runs of hidden systems
X, seq 1 (8 x 22)
[0 -1 -9 -13 12 22 25 13 -28 -1 -9 -36 3 7 1 -14 -13 -12 -11 3 -1 6]
[5 6 14 12 -13 12 14 4 -4 -3 -4 -10 35 7 -16 -11 -1 -14 0 31 -9 -23]
[-5 2 25 37 -11 -16 -23 3 5 3 12 -2 22 5 11 -1 3 -12 4 20 -14 2]
[3 4 7 21 -8 -13 -26 -2 -14 -9 3 16 -24 -24 -2 -5 5 3 8 8 -1 30]
[5 9 -8 -28 -5 -6 -8 -26 2 -5 6 17 -23 -28 -4 7 1 12 25 -3 8 -3]
[0 -6 -8 -29 24 -1 12 -18 -1 16 8 -13 -14 1 21 2 -16 6 20 -19 -1 -6]
[7 -5 -7 -2 23 14 38 -4 -22 7 -1 -16 1 13 -9 -13 -12 4 -13 -11 -7 5]
[-5 14 -3 8 -8 8 18 -5 -7 -4 5 -11 38 13 -12 -5 0 -8 -25 14 3 -14]
C, seq 2 (8 x 22)
[-8 3 21 4 9 1 23 5 17 14 4 -42 34 33 11 9 -2 -35 0 12 -26 -38]
[-13 11 14 35 -17 1 -11 27 -30 -16 9 -37 16 3 -4 -4 6 -25 -31 26 -15 34]
[5 18 -5 3 -44 11 -9 6 -7 -31 -2 25 8 -26 -47 1 16 8 -11 32 8 6]
[11 7 11 -5 -9 -9 -15 -42 -1 6 10 29 6 -31 0 -15 -12 15 50 29 3 -21]
[11 -8 -2 7 41 -8 22 -37 -30 18 15 9 -25 -9 7 -19 -20 26 16 -22 -7 27]
[-2 -9 -29 -32 18 18 40 -6 -1 11 8 -7 5 24 -10 7 -12 26 -26 -34 7 -2]
[-10 0 -14 -19 3 22 5 20 2 6 -18 -36 36 26 34 -10 -13 -23 -8 6 20 -32]
[6 1 22 41 3 8 7 31 -13 -10 -34 -18 1 8 -1 -18 10 -45 -12 20 -9 -1]
P, seq 3 (8 x 22)
[-11 -32 -30 -21 -10 14 -36 46 3 8 1 2 -6 11 21 6 -18 41 -13 -23 24 43]
[22 2 -22 -24 -12 25 -8 1 -12 -18 -44 38 -22 -35 -10 -27 -2 8 20 11 40 -10]
[4 17 -6 -25 13 4 34 -32 28 7 -13 -2 25 17 10 3 4 -24 8 -5 12 -75]
[-12 -6 -6 27 22 -6 15 30 14 6 -10 -19 3 45 19 14 13 -20 -55 -43 0 9]
[-2 4 -5 6 -41 15 -13 46 -5 -33 -11 8 -14 -13 -47 15 25 3 -34 10 -1 33]
[-2 -7 14 -41 -38 14 -31 20 26 -1 -4 -10 15 -15 1 11 -8 -7 47 42 -4 -33]
[12 -29 18 1 39 -11 -2 3 29 30 -22 9 -32 12 34 2 -8 -7 40 -30 -9 -21]
[7 2 -22 -11 16 -7 32 -21 9 -2 7 33 -34 2 -31 20 15 31 -29 -51 3 15]
H, seq 4 (8 x 22)
[-7 5 -39 -18 -10 15 -7 10 -22 -16 -3 1 -2 -7 1 -8 -5 19 -29 -11 34 27]
[2 14 -14 -27 -1 15 7 -16 -8 -4 -16 -11 14 -9 17 -18 -10 -18 17 16 25 -36]
[8 -12 24 26 29 -3 11 3 0 19 -17 -16 5 17 26 -17 -12 -24 20 2 -15 -19]
[5 -7 16 35 3 -2 16 28 8 -3 -10 2 -7 19 -25 9 17 -11 -29 -12 -22 12]
[-12 19 3 -6 -37 -7 -15 3 18 -19 21 0 12 -4 -23 31 23 -5 -19 11 -8 -2]
[-5 -1 8 -18 -19 -8 -37 -5 -2 0 20 -2 -10 -28 10 6 -9 11 37 21 -4 12]
[18 -16 -4 -8 21 3 12 -19 -15 13 -2 24 -29 -17 -8 -17 -18 32 29 -11 -1 16]
[1 2 -26 3 24 2 30 -23 -9 11 5 9 14 21 4 -9 -9 20 -30 -31 18 -1]
N, seq 5 (8 x 22)
[-13 5 -17 -6 5 -14 -33 -12 -10 4 17 -6 -3 -6 42 -1 -12 8 0 -11 20 19]
[21 -11 5 23 30 1 24 -15 -18 10 -12 24 -23 -4 -11 -23 -7 14 9 -13 -4 13]
[3 7 -2 -30 -4 15 31 -19 5 5 8 -11 25 3 -16 3 -9 0 10 15 -6 -36]
[-16 5 -18 3 3 5 -8 19 -10 -3 -7 -30 16 20 32 -3 -3 -19 -31 -10 20 5]
[12 -7 10 33 -7 7 5 27 -5 -12 -21 19 -13 -1 -32 -6 14 0 -16 3 -7 17]
[-3 7 11 -19 -35 1 -21 1 16 -8 11 1 12 -18 -13 14 4 -2 24 33 -8 -17]
[-10 3 6 13 12 -22 -30 -6 -5 7 13 -13 -11 -3 41 1 -5 -12 9 -8 0 17]
[15 -8 9 19 22 -8 24 -21 -8 10 10 22 -20 -2 -23 -3 -2 22 1 -16 -20 19]
P, seq 6 (8 x 22)
[-18 15 -34 -6 -20 12 -5 9 -50 -23 26 -20 4 -12 -15 -5 -6 22 -47 5 15 60]
[5 4 6 -6 -22 27 -14 11 -37 -10 -16 -23 26 -23 5 -39 -22 -17 31 62 10 -7]
[19 -7 46 40 30 -12 24 -19 11 23 -16 1 12 15 9 -17 -4 -28 35 14 -31 -44]
[-4 -1 17 45 14 -35 12 -16 21 13 36 18 -2 25 -17 30 19 15 -31 -34 -33 17]
[-21 8 -20 -6 -37 -8 -48 10 -16 -16 37 1 -1 -19 -1 14 -1 31 -20 8 10 56]
[5 7 -2 -29 -9 10 -30 -10 -30 -7 -13 -12 -17 -44 25 -28 -19 -12 52 37 19 -1]
[18 3 18 0 49 -4 50 -47 -6 19 -10 -8 -12 3 11 -17 -10 -23 34 -8 -17 -42]
[-5 -2 -5 28 26 -8 43 -12 -6 14 29 -7 18 37 -15 10 1 18 -51 -35 -18 18]
H, seq 7 (8 x 22)
[12 -19 -16 9 23 23 25 0 -25 19 -13 5 27 19 6 -40 -33 28 -4 -1 18 2]
[3 5 -9 34 1 10 11 11 2 -4 -30 11 38 28 11 -22 5 -17 -34 1 28 -23]
[-7 18 18 28 -13 -12 -20 16 17 -16 -22 -9 7 4 17 5 28 -53 -9 13 3 -25]
[1 6 37 9 -6 -19 -11 7 15 -7 1 -10 -37 -18 -13 24 24 -33 22 9 -37 0]
[0 -4 17 -8 -1 -14 7 -14 4 4 37 2 -26 -13 -36 29 4 24 12 -7 -41 24]
[-8 -6 -23 -21 -10 4 -5 -13 -17 5 37 7 6 -6 -11 4 -20 53 -7 -4 3 36]
[3 -2 -36 -21 -3 21 -7 -10 -28 0 -6 12 18 -10 16 -30 -27 30 2 6 42 6]
[12 2 -12 8 25 10 14 -13 -11 8 -35 5 14 8 31 -37 -13 -16 7 -3 32 -32]
N, seq 8 (8 x 22)
[-2 -27 7 -35 21 -16 -7 -4 48 32 14 3 -22 13 21 33 -8 19 37 -37 -16 -19]
[3 -18 -18 -18 36 -9 16 -8 36 23 -7 21 -22 26 22 18 1 18 -4 -62 12 -15]
[14 -6 -27 -36 14 15 30 2 30 0 -34 26 -22 9 -10 11 13 4 -8 -40 26 -33]
[2 3 -18 -49 -5 20 6 27 24 -13 -40 -12 -22 -1 7 15 15 -31 2 -15 24 -33]
[-2 -10 9 -18 -2 5 -11 51 20 -10 -29 -25 -43 1 3 25 21 -35 2 -14 -10 2]
[-2 -23 19 -18 -15 -6 -22 38 35 1 3 1 -36 -4 -17 40 14 6 17 -10 -29 14]
[-4 -24 3 -22 -2 -17 -34 7 39 18 14 20 -19 -2 18 28 -4 28 32 -22 -4 2]
[9 -17 -3 -6 34 -18 1 -23 28 24 -4 31 -27 7 25 5 -5 17 26 -42 6 -15]
X, seq 9 (8 x 22)
[10 32 9 8 -17 -8 -5 -43 -22 -20 3 20 -2 -42 -18 -17 9 -12 22 38 5 -11]
[-9 17 15 -14 10 -29 -17 -43 2 9 29 -19 -13 -19 33 10 -4 -18 39 4 -13 -12]
[4 -2 3 -9 30 2 19 -15 -44 3 9 -27 -41 -20 3 -13 -17 0 17 -5 -18 38]
[5 16 -11 -28 -3 17 36 -35 -27 -4 18 -10 14 -15 -29 -11 -16 12 7 23 -4 -11]
[-11 9 3 1 9 -4 0 -23 -13 14 19 -33 42 14 37 -16 -23 -11 8 17 0 -17]
[8 7 16 46 17 -2 10 -5 -39 -3 -11 -14 -2 -5 6 -32 -4 -26 -3 17 -8 17]
[2 32 16 10 -21 -13 2 -32 -8 -18 15 6 3 -26 -25 4 17 -17 6 28 -13 -10]
[-16 10 8 -13 -6 -18 -32 -14 -5 0 28 -26 -8 -17 29 12 -7 -10 24 12 -8 10]
U, seq 10 (8 x 22)
[-11 8 -33 -37 -1 -4 -15 -20 6 0 9 10 -7 -8 24 9 -5 19 -1 -23 34 -2]
[5 -1 -27 -19 25 14 24 3 -7 -1 -31 -4 -17 8 14 -11 -1 -10 -13 -29 27 -11]
[10 0 1 -4 13 13 49 -4 7 6 -6 -3 15 21 -27 2 1 -4 -14 -7 -13 -28]
[-15 0 12 14 -3 -4 10 11 9 9 23 -30 35 31 1 15 -2 -8 -22 4 -23 -4]
[-10 -6 13 20 -26 -1 -31 48 9 -12 -4 -13 2 7 -2 15 13 -13 -17 10 -9 22]
[4 -13 11 -11 -27 -3 -34 19 32 -3 -3 25 -13 -15 -10 19 9 12 28 10 -4 -5]
[1 -12 -8 -14 16 -16 -19 -17 16 16 9 22 -25 -6 26 9 -9 24 24 -28 9 3]
[5 1 -32 -9 22 3 19 -15 -17 -2 -7 17 -26 -1 0 -8 -3 21 -22 -38 25 21]
U, seq 11 (8 x 22)
[0 5 -38 -20 8 7 7 -25 -21 3 9 14 8 -4 9 -15 -19 34 -12 -16 35 10]
[2 13 -25 -4 10 18 23 -4 -15 -5 -25 -6 20 11 14 -24 -4 -17 -24 -4 34 -22]
[6 13 17 15 5 5 34 -3 11 -1 -16 -13 24 19 -14 0 12 -34 -9 9 -13 -43]
[-11 5 33 24 -4 -17 3 6 14 3 23 -28 11 15 -8 23 12 -24 -5 10 -42 -2]
[-11 -7 17 7 -25 -8 -37 34 0 -10 15 -14 -17 -12 -7 21 8 0 2 11 -21 40]
[5 -18 -4 -23 -22 6 -39 19 8 -3 -3 22 -23 -26 -2 3 -7 27 34 10 8 17]
[12 -14 -17 -13 21 -4 -8 -23 3 18 -8 34 -16 -8 23 -16 -20 31 29 -21 26 -5]
[8 11 -27 9 32 -1 34 -36 -19 3 -6 20 -2 7 5 -21 -5 12 -24 -33 26 0]
C, seq 12 (8 x 22)
[-10 -6 -7 5 -4 4 5 19 11 3 8 -11 22 28 0 12 1 6 -31 -13 -2 3]
[-11 14 -9 4 -20 3 -21 15 2 -15 -11 -10 19 3 17 -2 8 -22 -16 12 22 -10]
[9 12 16 17 -6 -6 -5 -2 -2 -14 -16 9 -19 -19 -10 -5 16 -25 13 14 -5 -6]
[6 -1 21 4 -3 -13 2 -16 7 6 22 11 -12 -12 -22 14 2 11 19 6 -29 5]
[-8 -3 -14 -14 -1 -3 -12 -11 -10 7 28 -2 2 -4 9 4 -17 29 1 -6 3 24]
[1 -4 -30 -24 7 14 1 5 -11 -2 -16 3 -11 -3 13 -12 -10 12 -5 -16 31 5]
[12 -11 5 -5 17 10 18 8 14 9 -28 1 -4 12 7 -5 -1 -15 12 -8 2 -31]
[-2 -8 24 30 12 -8 6 15 9 13 3 -17 11 23 6 5 0 -17 -4 -1 -26 -3]

runs to name
seq 13 (2 x 22)
[8 3 -15 13 13 10 7 15 -16 -11 -40 3 -16 0 10 -22 8 -21 -20 -12 27 2]
[9 6 18 -9 -18 15 16 17 1 -15 -16 -12 -13 -13 -36 7 14 -25 10 23 -21 -15]
 | N
seq 14 (2 x 22)
[15 -13 -7 22 -4 35 19 39 -12 -5 -45 6 28 19 -11 -33 -6 -7 -22 17 20 -10]
[9 2 23 34 -23 1 3 17 37 -5 -21 25 35 19 -25 5 23 -19 -10 21 -6 -43]
 | P
seq 15 (2 x 22)
[12 27 -4 24 13 -2 30 -30 -47 -22 -6 8 -27 -26 -28 -22 11 -10 -18 1 1 24]
[-3 26 -1 -29 -17 15 18 -28 -28 -12 19 -31 23 -21 -17 -9 -12 -11 14 43 -7 -18]
 | U
seq 16 (2 x 22)
[4 -17 20 -6 3 12 -12 17 -16 13 -2 -28 -2 -9 16 -16 -25 -6 40 30 -17 6]
[-2 -17 28 31 17 -11 7 6 8 24 18 -16 17 27 6 4 -10 -1 5 1 -35 3]
 | N
seq 17 (2 x 22)
[-7 -8 -1 -5 2 -9 -27 13 27 8 -9 0 -5 10 36 11 2 -9 8 -16 13 -12]
[6 -12 0 -20 6 6 1 22 16 -1 -19 -1 -35 -2 -1 14 7 -7 10 -17 -2 -2]
 | H
seq 18 (2 x 22)
[-15 19 -14 -30 -63 6 -27 3 1 -26 33 8 21 -25 -40 23 8 26 -15 32 5 16]
[-6 -13 6 -21 -2 6 -46 15 2 13 -14 -27 7 -9 64 -18 -28 -20 54 28 16 -18]
 | P
seq 19 (2 x 22)
[4 -1 11 12 5 -11 -21 7 23 2 -28 11 -10 0 29 -3 10 -28 19 -3 12 -25]
[1 12 18 2 9 -19 14 -13 15 -5 4 -3 -32 -6 -13 25 24 -23 3 -15 -25 -8]
 | N
seq 20 (2 x 22)
[7 2 -19 -9 22 27 64 -12 -23 6 -3 -18 24 24 -21 -17 -15 5 -29 -8 2 -14]
[-10 5 10 21 -7 15 23 20 -3 3 3 -37 61 37 -3 -4 -6 -22 -32 25 -13 -18]
 | U
seq 21 (2 x 22)
[-5 21 -6 33 -8 -9 -21 13 17 -19 -38 13 13 10 30 -6 29 -47 -31 -5 38 -27]
[-8 26 19 3 -19 -12 -1 17 22 -28 -12 -19 -24 -5 -17 34 45 -57 -18 0 -18 -18]
 | P
seq 22 (2 x 22)
[15 -21 1 -16 -3 42 5 60 -9 -7 -58 -23 -15 -4 -2 -22 -8 -27 16 19 8 -9]
[24 -27 41 24 12 -3 21 -12 33 32 0 32 21 16 -23 -3 -12 20 42 14 -37 -38]
 | U
seq 23 (2 x 22)
[9 26 -10 26 37 -23 18 -47 -15 -8 -18 24 -32 -12 19 -19 16 -22 -9 -32 22 -6]
[-14 28 -5 3 29 -12 28 -17 -25 -10 7 -47 -18 8 20 8 13 -43 -33 -26 -6 9]
 | H
seq 24 (2 x 22)
[-1 4 3 49 7 -11 20 -13 3 9 15 18 43 33 -10 -4 4 12 -42 -9 -2 -2]
[-16 19 -11 21 -30 -7 -41 22 -10 -25 -3 -5 12 -6 16 1 15 -19 -33 11 25 23]
 | H
seq 25 (2 x 22)
[2 20 -5 -23 -33 2 -11 -25 -19 -22 22 14 -11 -44 -36 4 4 19 16 28 -1 15]
[-4 3 -11 -32 10 5 -18 -16 -21 9 -2 -24 -4 -19 46 -21 -27 -7 39 13 21 -7]
 | U
seq 26 (2 x 22)
[-18 7 -14 -11 -11 -9 -43 9 -2 -7 7 -14 -9 -10 38 8 -1 -6 -2 -5 20 19]
[17 -9 -3 -19 10 16 5 9 -10 -4 -33 5 -38 -22 -2 -16 -4 -7 28 2 9 -2]
 | X
seq 27 (2 x 22)
[-7 23 34 23 15 -23 25 -24 3 0 19 -34 1 9 -3 16 17 -44 -3 3 -41 -18]
[-12 4 22 8 -15 -6 -12 26 -21 -13 22 -40 -23 -13 -21 19 9 -15 -5 17 -39 45]
 | U
